One vector is turned by the same rotation once a step. Each row is the vector after some number of steps, and that number follows the row.
The counts run from 0 to 119.
-23  -24  -4  -7  -5  -9  15  -4  11  -8  1  15  -26  -26  0  8  -24  2  37  2  -4  18  -24  -19  18  -17  -26  -1  47  -5  -36  -13  -37  34  10  9  -8  -21  6  -16  -14  56 | 102
-26  -7  7  -4  -20  -35  32  16  -10  -14  -36  -3  -22  8  35  12  9  -19  13  45  5  13  -9  11  -1  -10  -18  21  15  -15  -40  -23  9  50  20  -17  -4  -5  16  -11  1  27 | 60
1  -17  -17  24  -25  -7  -11  26  3  -16  -2  -13  -29  -27  25  17  -5  -3  30  8  -19  36  -11  -15  -19  -6  -23  -9  29  -11  -2  -40  8  54  30  -4  8  11  -32  -16  3  33 | 52
-19  -2  -8  19  -32  -3  3  31  -2  -21  -23  -29  -29  -9  26  20  13  19  9  12  -12  22  -4  -10  -34  -7  -18  -6  17  -24  -9  -56  20  48  19  3  7  3  -3  -16  -5  27 | 55
-16  -4  -8  14  -10  -13  43  6  19  -15  -1  -9  -19  -22  8  -2  -7  17  14  9  -29  36  -5  -20  -15  -22  -32  16  -4  -43  -2  -25  -1  31  16  -31  -40  -7  -9  -35  -19  30 | 67
-36  -19  -7  5  -20  -10  20  0  7  -10  16  -23  -30  -39  19  23  -29  -2  14  55  1  32  3  -14  -9  -5  -26  11  23  11  -26  -10  -10  20  14  -21  20  -9  4  -3  -28  38 | 74
-27  -32  -10  -3  -19  -9  21  22  6  -12  13  -9  -29  -27  13  4  -34  -26  0  20  -7  46  -12  -22  -3  -5  -24  9  29  -21  -11  -12  -45  21  6  -30  -1  -2  1  -8  -30  30 | 11
-22  0  -23  -21  -3  -9  19  3  9  -6  3  -25  -34  -16  3  -5  12  25  16  6  -27  -6  -29  0  -8  -16  -35  -15  24  -20  -8  -29  -28  47  24  -5  -37  -1  16  -44  -24  23 | 42
-13  -15  -9  26  -16  -8  50  10  24  -19  -17  -11  -8  -12  12  4  -6  13  23  8  -25  44  -2  -29  -9  -16  -21  9  9  -43  -10  -16  -8  33  14  -26  -41  -10  -3  -36  -17  27 | 66
-33  5  -11  0  -10  -3  37  -4  13  -11  10  -25  -31  -33  12  13  -12  32  4  38  -16  23  8  -22  -30  -4  -34  13  -1  -28  -16  -27  4  13  18  -18  -25  -16  -1  -21  -37  32 | 70
-34  -38  -1  9  -31  -5  17  30  -9  -11  -14  -4  -10  3  -17  13  -6  3  9  21  -15  55  1  -34  3  -13  -30  15  23  -28  -18  -17  -23  39  19  22  -33  0  -16  -13  -8  6 | 91
-23  -3  12  19  -22  -17  30  34  -14  -30  -18  15  -17  -13  12  4  9  15  21  -15  -19  30  -19  -33  0  -32  -19  22  0  -27  -16  -30  -7  27  9  2  -26  -25  2  -36  0  37 | 1
-35  -21  -21  10  -34  -36  28  -5  -14  -9  -27  -6  -31  -20  25  29  -15  25  -1  16  -10  0  -7  -18  -24  3  -5  36  15  -19  -48  -23  8  35  3  6  -7  5  13  8  8  28 | 85
-19  -10  -20  -11  -14  -13  -19  1  3  -6  3  -16  -40  -34  4  6  0  29  1  11  -37  -2  -30  -24  -37  -11  -22  8  27  -33  -10  -34  -25  47  24  2  -9  17  20  -15  -16  37 | 108
-37  -3  -29  -15  -30  -44  16  8  -25  -6  6  -7  -53  -30  22  16  -18  19  7  8  2  -19  -17  -13  -13  -4  -23  17  26  10  -34  -27  -11  33  -3  7  -8  -2  -5  -17  -17  23 | 19
-25  -43  -1  18  -31  -28  27  16  -14  -2  -17  0  -4  -13  1  25  -24  -5  7  33  -16  41  2  -33  -4  7  -15  27  22  -31  -27  -12  -18  49  12  13  -13  0  -13  5  -1  14 | 89
-11  -17  3  -8  -11  -9  33  19  13  1  -17  -1  -18  -13  10  7  -28  -20  23  13  -4  27  -12  3  16  12  -27  -18  33  -33  -18  -26  -28  55  10  -6  -5  -19  -10  -14  -25  39 | 37
-29  -17  -33  21  -39  -14  18  22  2  -32  -8  -27  -30  -19  18  4  -9  44  14  -13  -16  10  -22  -15  -23  -24  -6  16  23  -12  -19  -36  -5  33  -3  -7  2  14  20  -7  1  25 | 81
-30  -26  -27  14  -36  -14  7  33  2  -31  8  -22  -31  -19  14  -2  -9  18  25  -7  -12  31  -21  -4  0  -42  -15  13  28  7  -10  -30  -21  38  -1  -12  10  16  1  -21  4  30 | 79
-38  -28  -14  -1  -32  -43  24  -1  -25  -6  -20  6  -30  -18  18  26  -18  7  -1  27  -7  10  -8  -14  -5  -4  -10  43  13  -21  -48  -16  0  37  17  11  -7  2  -3  6  11  23 | 86
-28  -11  -21  -20  -15  -16  -16  2  -9  -4  4  -8  -50  -27  3  8  8  21  -2  16  -26  1  -23  -19  -42  -19  -21  17  29  -24  -20  -30  -20  35  32  8  -19  21  22  -18  -10  25 | 109
-29  -37  0  9  -31  -22  21  26  -20  -6  -12  5  -7  -9  -8  15  -20  -7  4  26  -18  51  -4  -26  5  -12  -25  23  18  -31  -19  -15  -18  45  19  14  -22  3  -24  -2  -3  14 | 90
-22  -22  0  -6  -11  -1  34  13  9  -3  -22  -2  -16  -4  15  18  -22  -21  18  20  7  27  -7  -3  9  14  -25  -24  45  -34  -36  -24  -24  42  9  5  -10  -29  -7  0  -25  37 | 36
-32  -30  -17  23  -34  1  14  21  11  -26  9  -31  -22  -24  19  14  -21  4  34  17  -3  42  -17  -19  -2  -22  -21  3  39  14  -21  -14  -22  25  4  -21  24  3  5  -14  -15  28 | 77
-16  -7  -16  -14  -7  -15  26  10  10  -9  3  -23  -21  -21  7  -7  -2  17  17  6  -29  2  -29  1  -1  -5  -32  -16  25  -30  6  -32  -34  61  14  -7  -25  -4  9  -40  -31  29 | 41
-6  -25  -11  8  -11  -9  4  3  17  -9  2  -3  -23  -39  2  9  -28  11  35  -6  -31  14  -27  -23  4  -13  -18  -4  39  -16  -12  -25  -37  48  11  1  -2  -10  14  -17  -13  55 | 104
-40  -28  4  -15  -16  1  26  7  0  -13  2  -5  -35  -24  15  19  -18  -20  -1  38  2  41  -8  -22  -8  -9  -29  15  26  -20  -36  2  -42  1  16  -20  -16  -17  19  -10  -27  31 | 9
-19  -16  -8  -6  -10  5  30  18  16  -5  -13  -19  -15  -7  0  9  -5  -5  28  -1  -12  20  -20  -4  9  -7  -30  -24  44  -22  -14  -27  -38  50  12  6  -27  -20  2  -37  -27  31 | 39
-14  -17  -31  15  -7  -27  2  -12  11  -9  7  4  -34  -28  35  17  -8  -3  29  39  -18  9  -17  -19  -23  4  -19  -6  36  3  -34  -7  3  38  40  -17  -8  16  -13  -3  -18  31 | 48
-20  3  -28  -5  0  -23  15  -13  14  -12  7  -22  -38  -23  23  2  -2  24  16  31  -24  -14  -24  -10  -27  4  -26  -9  23  -18  -19  -19  -7  42  25  -14  -25  5  19  -21  -37  21 | 44
-34  6  1  -5  -27  -11  13  31  -18  -24  -33  -21  -37  1  29  20  19  10  6  29  3  9  -5  9  -22  -21  -24  9  16  -16  -24  -50  21  45  26  5  -1  2  14  -23  0  25 | 57
-25  -3  10  23  -20  -7  33  30  -8  -29  -26  6  -19  -15  16  12  2  32  14  -17  -22  31  -12  -37  -10  -22  -15  15  2  -42  -17  -29  1  20  5  -2  -27  -29  18  -32  -13  36 | 2
-31  0  -15  1  -12  -9  38  5  8  -15  1  -15  -30  -18  5  -1  3  20  13  12  -23  30  -3  -15  -12  -34  -35  14  -5  -32  -6  -26  -3  21  24  -23  -43  -11  -12  -42  -15  31 | 68
-4  -15  -15  8  -29  -31  -6  40  -7  -6  -12  20  -22  -4  21  4  -8  -29  20  10  6  41  -10  -24  -17  -5  -18  6  46  -9  -20  -35  -1  55  11  -1  -11  9  -23  -18  -11  27 | 116
-44  -3  -12  -9  -12  -8  25  28  8  -23  -2  1  -31  1  0  -19  -12  42  3  31  0  28  -5  -18  -12  -1  -33  -5  21  -37  -32  -32  -3  23  -2  3  -23  -19  14  6  -45  25 | 96
-33  -11  -2  -23  -1  -11  26  21  -6  -9  -24  13  -42  -2  22  10  -18  -17  6  27  11  24  -3  6  10  8  -27  -12  27  -40  -42  -29  -6  33  28  2  -15  -20  -18  11  -17  36 | 34
-31  -22  -30  23  -39  -5  12  26  5  -32  -1  -24  -27  -19  14  6  -3  29  22  -20  -9  18  -21  -14  -11  -40  -13  10  30  0  -18  -30  -16  28  -4  -9  -3  14  12  -23  5  23 | 80
-32  -23  -13  12  -29  -2  7  42  -14  -38  -10  -2  -29  3  20  2  16  25  2  -1  -32  24  -21  -32  -21  -1  -15  -11  20  -40  -23  -17  -9  27  27  18  -31  -1  -1  -1  -8  7 | 28
-37  -10  9  -11  -7  -12  28  4  -10  -13  -1  -6  -34  -28  22  19  -16  0  -12  43  -15  29  -7  -21  -15  6  -21  23  5  -43  -33  -12  -24  8  20  -19  -8  -19  24  -3  -31  38 | 7
